500 stands for zero in the data rows.
Some points, one per row:
tensor([230, 695, 346, 423, 315, 200, 497, 359, 597, 999, 334, 915, 430, 870,
        947, 710, 578, 696])
tensor([642, 319, 586, 447, 410, 453, 553, 899, 403, 421, 560, 522, 450, 639,
        482, 380, 374, 459])
tensor([493, 653, 600, 358, 692, 399, 685, 660, 479, 510, 518, 456, 437, 316,
        592, 409, 448, 488])
tensor([481, 329, 252, 462, 276, 999, 475, 175, 533, 461, 321, 371, 256, 329,
        451, 422, 269, 393])
tensor([664, 486, 639, 533, 663, 770, 514, 480, 773, 422, 466, 624, 660, 358,
        276, 687, 501, 375])
tensor([383, 605, 519, 403, 479, 527, 511, 389, 521, 315, 316, 456, 402, 386,
        599, 600, 481, 622])
tensor([353, 436, 476, 587, 497, 344, 697, 374, 590, 582, 384, 905, 656, 864,
        999, 705, 216, 442])
tensor([244, 592, 439, 603, 485, 407, 632, 440, 653, 683, 346, 698, 614, 565,
        600, 631, 465, 533])
tensor([462, 235, 245, 588, 317, 617, 451, 812, 513, 615, 877, 369, 487, 315,
        448, 371, 374, 398])
tensor([449, 517, 392, 506, 445, 324, 466, 362, 595, 560, 616, 470, 394, 416,
        505, 572, 691, 587])
tensor([499, 444, 363, 559, 188, 734, 507, 813, 348, 611, 561, 544, 414, 481,
        288, 416, 283, 399])
tensor([357, 468, 375, 349, 402, 658, 478, 200, 513, 372, 215, 552, 625, 327,
        662, 238, 332, 532])
tensor([295, 535, 370, 459, 375, 220, 463, 255, 548, 418, 364, 488, 302, 620,
        662, 432, 537, 513])
tensor([123, 403, 191, 465, 556, 762, 553, 282, 494, 326, 208, 388, 395, 310,
        650, 261, 240, 590])
tensor([391, 552, 465, 570, 542, 507, 677, 999, 512, 700, 601, 568, 437, 730,
        481, 661, 414, 614])
tensor([595, 568, 516, 537, 466, 257, 682, 490, 519, 552, 472, 523, 515, 563,
        629, 361, 625, 586])
tensor([303, 451, 477, 597, 360, 446, 591, 658, 604, 671, 541, 334, 450, 614,
        664, 478, 169, 367])
tensor([496, 270, 471, 303, 498, 587, 356, 408, 416, 299, 741, 218, 524, 527,
        587, 180, 584, 368])
tensor([502, 543, 552, 467, 461, 317, 631, 324, 425, 613, 494, 583, 547, 591,
        474, 587, 533, 625])
tensor([521, 616, 312, 590, 720, 490, 500, 361, 518, 616, 517, 521, 327, 771,
        596, 431, 297, 467])
tensor([563, 472, 628, 394, 710, 464, 510, 773, 550, 568, 445, 769, 690, 572,
        367, 277, 454, 378])
tensor([443, 601, 367, 457, 326, 646, 554, 838, 351, 686, 563, 598, 348, 702,
        354, 267, 415, 377])
tensor([288, 545, 356, 516, 274, 389, 420, 312, 575, 478, 633, 505, 300, 428,
        682, 466, 807, 561])
tensor([685, 559, 617, 609, 468, 445, 419, 125, 225, 575, 122, 399, 328, 434,
        718, 514, 730, 426])
tensor([601, 323, 327, 754, 303, 999, 443, 871, 294, 562, 999, 388, 288, 344,
        397, 300, 317, 489])
tensor([555, 554, 382, 310, 474, 285, 424, 378, 527, 562, 343, 560, 313, 319,
        153, 510, 732, 399])
tensor([516, 704, 591, 640, 549, 371, 469, 574, 571, 590, 567, 586, 646, 621,
        531, 497, 512, 455])
tensor([598, 588, 580, 678, 713, 346, 643, 629, 509, 576, 445, 531, 470, 524,
        324, 405, 530, 340])
tensor([367, 654, 551, 509, 364, 630, 611, 575, 535, 585, 518, 619, 595, 470,
        474, 323, 276, 630])
tensor([683, 670, 449, 597, 465, 805, 519, 388, 316, 490, 976, 245, 369, 431,
        348, 447, 696, 356])
tensor([781, 434, 851, 673, 615, 291, 648, 683, 363, 596, 475, 185, 668, 515,
        335, 711, 698, 315])
tensor([938, 242, 700, 586, 495, 242, 429, 420, 350, 418, 467, 514, 999, 498,
        418, 649, 999, 460])
tensor([555, 249, 456, 636, 522, 595, 427, 652, 442, 421, 785, 363, 568, 541,
        368, 639, 574, 390])
tensor([682, 317, 828, 515, 447, 421, 659, 999, 389, 535, 376, 324, 790, 330,
        502, 519, 571, 248])
tensor([566, 461, 384, 606, 605, 558, 481, 414, 493, 583, 560, 480, 296, 750,
        681, 498, 450, 328])
tensor([930, 414, 637, 670, 713, 653, 426, 881, 283, 660, 687, 288, 371, 436,
        325, 544, 999, 405])
tensor([737, 302, 553, 606, 723, 263, 528, 352, 473, 542, 596, 441, 279, 552,
        285, 579, 668, 238])
tensor([322, 522, 431, 359, 379, 419, 549, 230, 570, 616, 317, 422, 418, 429,
        613, 610, 369, 569])
tensor([484, 295, 557, 788, 369, 760, 458, 313, 391, 401, 275, 447, 215, 487,
        571, 451, 535, 418])
tensor([576, 396, 500, 487, 427, 503, 679, 365, 456, 537, 447, 665, 565, 448,
        546, 436, 523, 487])
tensor([537, 360, 999, 735, 999, 402, 549, 999, 326, 503, 539, 301, 700, 662,
        281, 578, 405, 412])
tensor([476, 333, 378, 625, 471, 561, 305, 622, 501, 463, 724, 474, 401, 347,
        443, 266, 439, 346])
Here are 16 more points, each followed by its number:
tensor([330, 426, 539, 536, 381, 298, 425, 406, 479, 484, 486, 520, 604, 472,
        610, 397, 482, 586]) 0
tensor([592, 581, 832, 576, 743, 368, 622, 587, 480, 475, 508, 193, 618, 696,
        308, 463, 520, 676]) 1
tensor([428, 532, 565, 558, 628, 362, 797, 357, 582, 458, 560, 574, 466, 577,
        526, 643, 402, 676]) 2
tensor([472, 553, 479, 432, 433, 415, 378, 373, 610, 213, 261, 596, 339, 476,
        541, 555, 488, 844]) 3
tensor([504, 694, 519, 467, 495, 282, 354, 405, 374, 549, 411, 729, 633, 611,
        505, 617, 632, 643]) 4
tensor([601, 668, 378, 455, 279, 559, 246, 209, 569, 357, 731, 404, 445, 499,
        514, 411, 552, 535]) 5
tensor([410, 334, 262, 624, 234, 531, 567, 744, 372, 693, 674, 555, 415, 656,
        369, 486, 266, 439]) 6
tensor([275, 549, 469, 460, 414, 576, 408, 389, 696, 368, 380, 449, 372, 450,
        474, 375, 493, 340]) 7
tensor([276, 615, 456, 325, 355, 577, 546, 420, 620, 614, 545, 587, 429, 687,
        643, 535, 358, 390]) 8
tensor([526, 330, 242, 536, 995, 495, 574, 999, 581, 438, 561, 455, 554, 517,
        423, 520, 406, 348]) 9
tensor([529, 402, 430, 369, 397, 530, 436, 380, 607, 499, 425, 477, 306, 449,
        579, 669, 621, 686]) 10
tensor([415, 689, 483, 403, 426, 337, 358, 362, 454, 517, 407, 714, 626, 557,
        606, 564, 597, 624]) 11
tensor([562, 624, 668, 555, 643, 404, 534, 636, 588, 688, 444, 719, 644, 602,
        411, 522, 487, 459]) 12
tensor([603, 566, 578, 650, 600, 223, 522, 346, 577, 463, 529, 685, 893, 478,
        497, 668, 789, 338]) 13
tensor([525, 548, 682, 401, 422, 999, 428, 464, 537, 364, 335, 393, 316, 332,
        349, 577, 628, 787]) 14
tensor([469, 376, 502, 608, 558, 408, 363, 625, 584, 612, 496, 524, 539, 561,
        401, 363, 499, 416]) 15
Which two of these numbered points are nearest to each point below, ignoring the 2 directions in which the first points spread most? Their numbers follow each, nearest first.
tensor([999, 489, 585, 638, 652, 375, 350, 527, 465, 443, 439, 364, 999, 388,
        373, 621, 990, 427]) > 13 5
tensor([460, 617, 470, 449, 450, 467, 466, 417, 542, 384, 487, 534, 553, 473,
        530, 567, 439, 452]) > 11 7
tensor([315, 369, 491, 523, 387, 552, 436, 787, 453, 481, 619, 401, 587, 437,
        480, 290, 377, 566]) > 0 15
tensor([190, 508, 523, 246, 396, 418, 530, 510, 732, 666, 321, 753, 455, 812,
        755, 615, 399, 412]) > 8 12
tensor([154, 535, 450, 362, 381, 615, 432, 391, 700, 344, 284, 397, 370, 505,
        477, 267, 472, 329]) > 7 15
tensor([311, 643, 456, 545, 606, 418, 291, 409, 505, 632, 463, 564, 554, 486,
        733, 666, 508, 556]) > 11 4
tensor([635, 532, 357, 392, 375, 387, 418, 337, 336, 515, 701, 488, 246, 321,
        212, 497, 508, 669]) > 4 11
tensor([530, 231, 171, 648, 999, 452, 626, 999, 574, 416, 671, 424, 659, 593,
        381, 498, 211, 374]) > 9 15
tensor([594, 461, 629, 326, 255, 601, 535, 234, 649, 425, 267, 464, 570, 332,
        616, 445, 416, 264]) > 7 13
tensor([876, 360, 615, 678, 622, 266, 297, 803, 698, 329, 527, 660, 836, 279,
        402, 803, 842, 396]) > 13 11
tensor([501, 332, 560, 420, 402, 919, 661, 277, 198, 315, 150, 311, 362, 185,
        381, 681, 676, 398]) > 14 10
tensor([302, 488, 425, 505, 377, 267, 462, 300, 531, 457, 382, 483, 419, 565,
        631, 393, 512, 548]) > 0 15
tensor([680, 651, 424, 568, 518, 254, 476, 479, 605, 575, 429, 584, 630, 546,
        672, 538, 798, 620]) > 11 4
tensor([520, 411, 540, 526, 242, 354, 395, 698, 531, 651, 475, 496, 673, 462,
        235, 323, 507, 311]) > 15 0
tensor([510, 357, 319, 587, 316, 999, 394, 865, 328, 317, 999, 288, 217, 306,
        359, 361, 219, 289]) > 8 11
tensor([136, 544, 345, 562, 635, 324, 557, 530, 514, 681, 409, 576, 684, 478,
        538, 350, 521, 678]) > 15 0
tensor([558, 465, 471, 321, 496, 644, 465, 384, 494, 389, 722, 428, 523, 407,
        570, 494, 334, 322]) > 8 11
tensor([371, 476, 636, 618, 369, 413, 614, 513, 494, 728, 577, 550, 599, 265,
        582, 481, 389, 494]) > 0 12
tensor([517, 641, 399, 574, 368, 435, 480, 412, 456, 464, 375, 415, 642, 337,
        556, 600, 483, 639]) > 11 4
tensor([543, 633, 310, 358, 348, 700, 697, 402, 502, 561, 666, 511, 517, 401,
        437, 364, 455, 399]) > 8 12
Now 16 new points, numbered from 0 again:
tensor([528, 339, 502, 692, 463, 889, 418, 518, 326, 240, 999, 313, 276, 319,
        343, 480, 244, 299]) 0
tensor([979, 436, 406, 677, 345, 342, 348, 653, 467, 529, 693, 317, 469, 451,
        337, 600, 586, 392]) 1
tensor([660, 532, 533, 320, 520, 568, 369, 264, 678, 455, 720, 323, 279, 433,
        382, 260, 587, 349]) 2
tensor([204, 599, 617, 519, 372, 476, 493, 561, 619, 590, 391, 571, 396, 588,
        588, 481, 188, 344]) 3
tensor([377, 578, 155, 324, 476, 413, 458, 351, 615, 300, 361, 739, 520, 371,
        610, 618, 341, 662]) 4
tensor([516, 457, 361, 372, 498, 743, 431, 323, 402, 410, 407, 410, 453, 477,
        450, 560, 404, 413]) 5
tensor([676, 279, 779, 645, 820, 636, 318, 720, 293, 512, 832, 179, 311, 618,
        266, 263, 257, 451]) 6
tensor([401, 427, 470, 500, 376, 471, 423, 206, 450, 337, 451, 575, 619, 507,
        623, 619, 565, 589]) 7
tensor([851, 364, 564, 651, 585, 490, 461, 480, 262, 389, 579, 246, 452, 480,
        371, 653, 653, 257]) 8
tensor([426, 584, 541, 373, 643, 933, 402, 515, 261, 367, 266, 333, 387, 437,
        273, 357, 297, 558]) 9
tensor([611, 525, 478, 396, 402, 223, 412, 183, 500, 684, 503, 687, 315, 689,
        488, 623, 580, 747]) 10
tensor([524, 661, 481, 458, 527, 473, 463, 531, 597, 399, 566, 489, 517, 450,
        422, 575, 419, 353]) 11
tensor([787, 188, 676, 550, 388, 588, 461, 999, 343, 336, 674, 432, 410, 602,
        298, 272, 363, 359]) 12
tensor([579, 340, 783, 599, 750, 561, 504, 810, 274, 611, 522, 313, 627, 511,
        328, 514, 532, 371]) 13
tensor([682, 621, 498, 567, 551, 239, 314, 435, 514, 429, 440, 547, 742, 555,
        209, 474, 513, 699]) 14
tensor([304, 568, 219, 553, 337, 507, 388, 918, 684, 819, 365, 651, 530, 999,
        620, 291, 261, 286]) 15
The same question for these:
tensor([438, 632, 470, 599, 282, 485, 602, 538, 537, 420, 545, 541, 532, 693,
        422, 349, 425, 672]) > 12 14
tensor([469, 234, 142, 745, 187, 698, 525, 983, 267, 659, 819, 598, 418, 758,
        251, 371, 184, 382]) > 15 12
tensor([562, 391, 587, 646, 373, 775, 417, 302, 308, 406, 518, 438, 264, 440,
        516, 485, 559, 399]) > 8 7
tensor([328, 632, 362, 382, 476, 155, 531, 479, 559, 434, 174, 545, 534, 361,
        706, 543, 548, 678]) > 4 11
tensor([698, 289, 553, 727, 700, 156, 188, 658, 287, 414, 630, 250, 378, 331,
        335, 468, 897, 312]) > 8 1
tensor([318, 723, 523, 374, 323, 512, 634, 350, 669, 384, 467, 639, 549, 405,
        627, 511, 417, 479]) > 11 7
tensor([313, 610, 416, 512, 308, 203, 592, 449, 550, 311, 348, 900, 522, 379,
        954, 636, 282, 572]) > 4 11
tensor([548, 455, 451, 389, 368, 386, 444, 223, 525, 568, 446, 588, 368, 598,
        478, 564, 478, 614]) > 10 5
tensor([999, 375, 542, 620, 505, 324, 486, 391, 476, 477, 536, 323, 394, 455,
        406, 540, 980, 257]) > 8 1
tensor([690, 665, 337, 336, 554, 459, 405, 193, 506, 370, 312, 176, 264, 608,
        503, 605, 535, 521]) > 8 5
tensor([605, 292, 414, 342, 363, 457, 427, 392, 650, 580, 512, 471, 277, 519,
        573, 686, 679, 711]) > 10 1
tensor([428, 709, 452, 335, 524, 999, 485, 389, 278, 253, 182, 245, 314, 347,
        241, 349, 210, 619]) > 9 5
tensor([743, 580, 462, 440, 462, 326, 390, 610, 635, 544, 381, 386, 800, 596,
        385, 565, 453, 634]) > 14 11
tensor([564, 526, 501, 369, 517, 491, 366, 268, 632, 400, 662, 371, 340, 376,
        434, 363, 649, 397]) > 2 11
tensor([391, 503, 578, 607, 749, 461, 751, 622, 527, 669, 395, 631, 711, 754,
        698, 482, 455, 542]) > 13 3
tensor([463, 422, 362, 582, 322, 758, 428, 522, 373, 238, 999, 380, 245, 257,
        392, 438, 230, 437]) > 0 11
tensor([584, 552, 733, 571, 753, 369, 635, 618, 482, 519, 501, 244, 624, 656,
        441, 532, 557, 661]) > 13 6
tensor([920, 380, 330, 529, 610, 334, 577, 619, 552, 488, 474, 623, 838, 510,
        571, 474, 491, 345]) > 4 11
tensor([551, 299, 817, 626, 806, 424, 556, 838, 348, 524, 526, 482, 471, 669,
        432, 340, 116, 506]) > 6 13
tensor([870, 323, 674, 566, 474, 248, 517, 458, 383, 417, 380, 569, 943, 497,
        510, 633, 962, 519]) > 7 5
